These are runs of 3 systems, one row a step. Runs of the same system follow the same rule from any start.
Q_602, trace 1 (6 x 28):
[[ 19   5  14  18  31 -23 -16   7  -9   5   4  -2 -19 -26  -5  10  15 -11
  -14  15   6  18  15  20  -9  19  17  -2]
 [ 21  -1  16  14  22 -21 -15  17 -19   3  14  -5  -8 -28  -2  21  11 -15
   -7  14  12   9   0  30   1  19  13 -14]
 [ 18  -7  20   6  10 -14  -9  18 -24  -1  23  -8   2 -23   3  25   8 -14
   -1   7  13  -3 -17  32   7  15   5 -24]
 [ 11  -8  17  -4  -5  -6   0  15 -23  -5  26  -9   7 -19   9  25   6 -10
    6  -5  12 -14 -28  27  14   8  -5 -31]
 [ -4  -9  10 -14 -15   7   7  13 -18  -9  25 -10  13  -7   8  16   1  -6
   11 -19   9 -24 -31  17  17   2 -12 -34]
 [-16  -6   3 -20 -23  16  13   6  -9  -9  15  -7  18   5  11   7   1  -1
   10 -27   4 -29 -30   2  17  -3 -19 -26]]
Q_631, trace 2:
[[ 13   9   3  16  33 -22 -13  -5   9   7  -8  -1 -27 -18  -7  -6  16  -8
  -19  14  -2  27  29   5 -17  13  16  17]
 [ 16  11  -2  23  28 -14 -11   2   3   3 -12  10 -17   1  -7  -9  -4  -2
  -12  29   0  24  28   3 -22   3  23  26]
 [ 14   7  -7  24  19  -3  -9  12  -4  -6 -12  20  -2  18  -9  -9 -24  -2
   -1  40   3  12  19   1 -20  -9  23  28]
 [  9   3  -8  19   9   9  -5  20 -13 -12  -7  22  13  30  -9  -4 -37  -1
    7  39  10  -4   4   8 -12 -15  21  19]
 [  6  -2  -6  11  -6  15   1  24 -21 -16   5  18  23  32  -5   1 -38  -1
   14  28  13 -19 -14  11  -2 -17  14   4]
 [  0  -6  -2   0 -15  16   5  24 -23 -17  13  11  27  22   0   8 -30  -2
   18  13  16 -28 -29  15   9 -12   2 -13]]
Q_631, trace 3 (6 x 28):
[[ -2   4  12  -8  13 -18  -3 -18  18  16  -2 -21 -29 -35   8  -1  47  -7
  -21 -30 -10  16  15  -4  -1  23 -10  -8]
 [  3   9   4   2  23 -20  -6 -18  23  16 -11 -12 -34 -29   0  -9  39  -6
  -22 -13 -12  25  29  -9 -12  17   2  11]
 [  5  13  -1  14  28 -17  -9 -13  22  11 -18  -1 -27 -11  -4 -16  19  -1
  -22   6 -10  29  38 -11 -20  10  10  28]
 [  6  14  -8  20  24  -7  -9  -2  13   3 -25  14 -15  12  -8 -19  -5   0
  -12  25  -7  20  34 -11 -22  -2  18  36]
 [  4  10 -12  21  13   5  -5   8   4  -5 -19  22   2  28 -11 -19 -28  -1
   -1  33  -1   7  22  -8 -18 -14  24  35]
 [  1   5 -13  16   1  16   0  16  -8 -15  -9  25  15  38  -8 -12 -40   6
   12  34   6  -7   3  -2 -13 -21  17  24]]
Q_361, trace 4:
[[  7   8   9   7  30 -23 -11 -14  16  15  -9 -12 -34 -34  -1  -3  39  -9
  -23  -7  -9  27  27   0  -8  23   4   6]
 [  9  11   1  16  30 -21 -13 -10  17   9 -16   0 -29 -16  -7 -12  18  -5
  -21  12  -6  31  37  -3 -21  12  14  24]
 [  9  14  -7  21  25  -7 -10  -2  12   4 -22  14 -16  11  -8 -17  -8   1
  -12  28  -5  21  34 -10 -24  -4  20  36]
 [ -1  11 -15  19  12   9  -2   6   6  -6 -20  23   4  33 -11 -22 -30   3
   -1  32  -1   8  23 -12 -19 -19  19  37]
 [ -7   5 -20   7  -8  20   5   9   0 -14 -11  22  17  44  -7 -20 -37   8
   12  24   1 -10   3 -11 -13 -27  10  27]
 [-13   0 -14  -3 -23  24  13  11  -7 -17   0  17  26  43   0 -13 -34  10
   18   8   2 -23 -15  -9  -3 -26  -3  10]]
Q_361, trace 5 (6 x 28):
[[  0  -1  -8   6 -13  19   6  21 -18 -16   4  20  26  35  -1  -3 -40   4
   19  21  10 -23 -16   4  -3 -20   6   4]
 [ -5  -6  -4  -8 -21  20   9  18 -19 -16  10   9  27  28   5   5 -27   3
   19   3  11 -31 -28   6   8 -15  -5 -11]
 [-10  -8   4 -16 -20  16  11  13 -16 -13  17  -6  24   7   6  12  -8  -3
   16 -16   9 -32 -36  10  18  -5 -14 -28]
 [ -7 -10  12 -19 -14   3   8   6 -13  -4  24 -17   9 -16  10  15  16  -5
    5 -29   5 -21 -30  13  20   8 -19 -35]
 [  2  -6  19 -13  -2 -13   2   0  -6   7  18 -25  -8 -36  12  20  35 -10
   -7 -29   3  -5 -19  17  17  22 -17 -34]
 [  8  -1  18  -4  15 -21  -9  -4  -1  12   9 -20 -22 -42   8  15  43 -14
  -16 -20  -1   9  -1  13   7  32  -8 -23]]
Q_602, trace 6, 6 rows:
[[ 21  -4  15  14  16 -13 -11  21 -26  -5  19   1   2 -16  -1  22  -2 -13
    1  20  17  -1 -10  33   2   8  14 -15]
 [ 13  -7  15   4   1  -5  -5  20 -29  -6  25  -2  10 -13   5  24  -4 -10
    8  11  16 -12 -23  32   8   4   2 -27]
 [  4  -9  10  -6 -13   5   6  19 -26 -11  24  -4  16  -3   6  18  -6  -8
   13  -3  14 -23 -32  22  14  -1  -5 -28]
 [ -9  -9   4 -15 -21  16   9  13 -15 -11  17  -4  21   8   7  10  -6  -1
   15 -16   9 -31 -33   9  16  -4 -12 -26]
 [-19  -6  -3 -20 -29  20  13   5  -3 -10   9  -5  19  19  10  -3  -5   2
   13 -23   0 -29 -28  -7  12  -8 -22 -16]
 [-24   0  -9 -21 -27  23  17  -7  12  -6  -3  -3  11  24  10 -15  -2   8
    7 -29  -8 -23 -17 -21   7 -12 -23  -2]]

Which system made each of these runs?
trace 7 (4 x 28):
[[ -3   2  12 -14   8 -16  -1 -17  15  14   3 -24 -24 -36   8   3  49  -5
  -16 -35  -9   9   4  -4   6  23 -17 -15]
 [  0   8   8  -4  19 -20  -5 -20  21  15  -8 -16 -30 -30   4  -7  44  -6
  -22 -22 -12  23  21  -9  -8  21  -5   2]
 [  1  13   0   7  25 -19  -8 -17  23  14 -16  -5 -32 -18  -3 -17  29  -2
  -22  -4 -12  30  37 -11 -16  13   5  22]
 [  6  14  -5  17  26 -11  -8  -8  18   8 -22   8 -22   4  -7 -20   6   1
  -16  17  -8  24  36 -14 -22   4  14  35]]

Q_631
trace 8, 4 rows:
[[  0  10   4   2  22 -15  -5 -17  23  12 -13  -8 -29 -20   1 -13  32  -1
  -19 -11 -12  23  27 -12 -13  14   0  15]
 [  8  10   7   8  29 -20 -10 -11  13  11  -8  -8 -30 -25  -2  -5  29  -8
  -21  -1  -7  25  27  -2 -14  18   7  11]
 [ 15   6  11  12  30 -23 -12  -2   5  10  -3  -8 -24 -29  -4   5  25 -10
  -20   5   0  23  21   9 -11  21  11   5]
 [ 17   3  15  15  29 -23 -15   5  -6   7   4  -8 -21 -31  -4  13  20 -14
  -15   9   5  17  12  20  -4  23  11  -6]]

Q_602
trace 9 (4 x 28):
[[ -4   5  12 -13  10 -17  -1 -20  19  14  -1 -23 -27 -35   7  -1  48  -7
  -19 -33 -10  13  10  -7   2  23 -14  -8]
 [ -1  10   5   1  21 -18  -4 -19  25  16 -10 -12 -32 -27   2  -8  42  -5
  -23 -18 -14  25  28 -11 -11  18  -2   9]
 [  3  12  -2  10  27 -16  -6 -17  23  13 -19  -1 -30 -11  -4 -18  24  -2
  -21   2 -13  27  36 -12 -18  10   8  25]
 [  4  13  -8  18  24  -7  -7  -6  16   6 -24  13 -17   9  -8 -21  -1   0
  -13  20  -8  21  36 -15 -24   1  17  37]]

Q_631
trace 10:
[[  4  -8  19 -13  -4 -11  -1   1  -8   5  18 -22  -7 -34  11  19  34 -10
   -3 -27   3  -7 -21  17  16  22 -18 -35]
 [  8  -3  21  -3  14 -22  -6  -4  -3  12  10 -22 -23 -42   7  16  41 -13
  -15 -21   1   9  -3  15   7  30  -7 -24]
 [ 12   3  18   8  28 -26 -14  -5   4  14  -1 -15 -30 -40   0   9  36 -14
  -22  -5  -2  21  16  12  -3  28   5  -6]
 [ 14   9  10  17  35 -24 -13  -3   9  11  -8  -2 -28 -26  -9  -1  22  -9
  -22  10  -2  28  29   7 -15  18  17  14]]

Q_361
trace 11:
[[-26   6 -14 -16 -18  16  16 -17  24  -1 -13  -1   1  24   7 -25   6  10
    1 -27 -15 -11   2 -34  -1 -10 -18  14]
 [-21  11 -15  -8  -3  11   9 -18  29   4 -22   1  -9  21   1 -31   9   9
   -6 -19 -17   2  17 -36 -11  -4 -10  23]
 [-13  14 -14   3  10   4   1 -18  29   5 -28   5 -18  13  -3 -29   9   3
  -12  -4 -17  14  31 -30 -15   2   4  30]
 [  1  16  -6  13  23  -9  -5 -12  23   8 -25   5 -23   1  -5 -21  11   1
  -16   8 -11  23  36 -18 -21   4   9  32]]

Q_602
trace 12 (4 x 28):
[[-11  13 -11   4  13   1   0 -17  27   6 -27   3 -18  11  -2 -27  11   1
  -14  -5 -15  14  28 -26 -15   2   2  30]
 [ -9  14 -14   9  11   7   0  -8  22   2 -27  12 -10  23  -8 -28  -6   3
   -9   8 -12  11  27 -25 -19  -5   9  35]
 [ -7  12 -16  10   5  10   2  -1  15  -6 -22  17   0  32  -8 -27 -20   6
   -1  16  -8   5  21 -22 -17 -15  11  34]
 [ -8   9 -20   7  -3  18   6   6   4 -11 -12  20  13  40  -4 -22 -32   8
    8  20  -3  -6   9 -15 -14 -24   9  30]]

Q_631
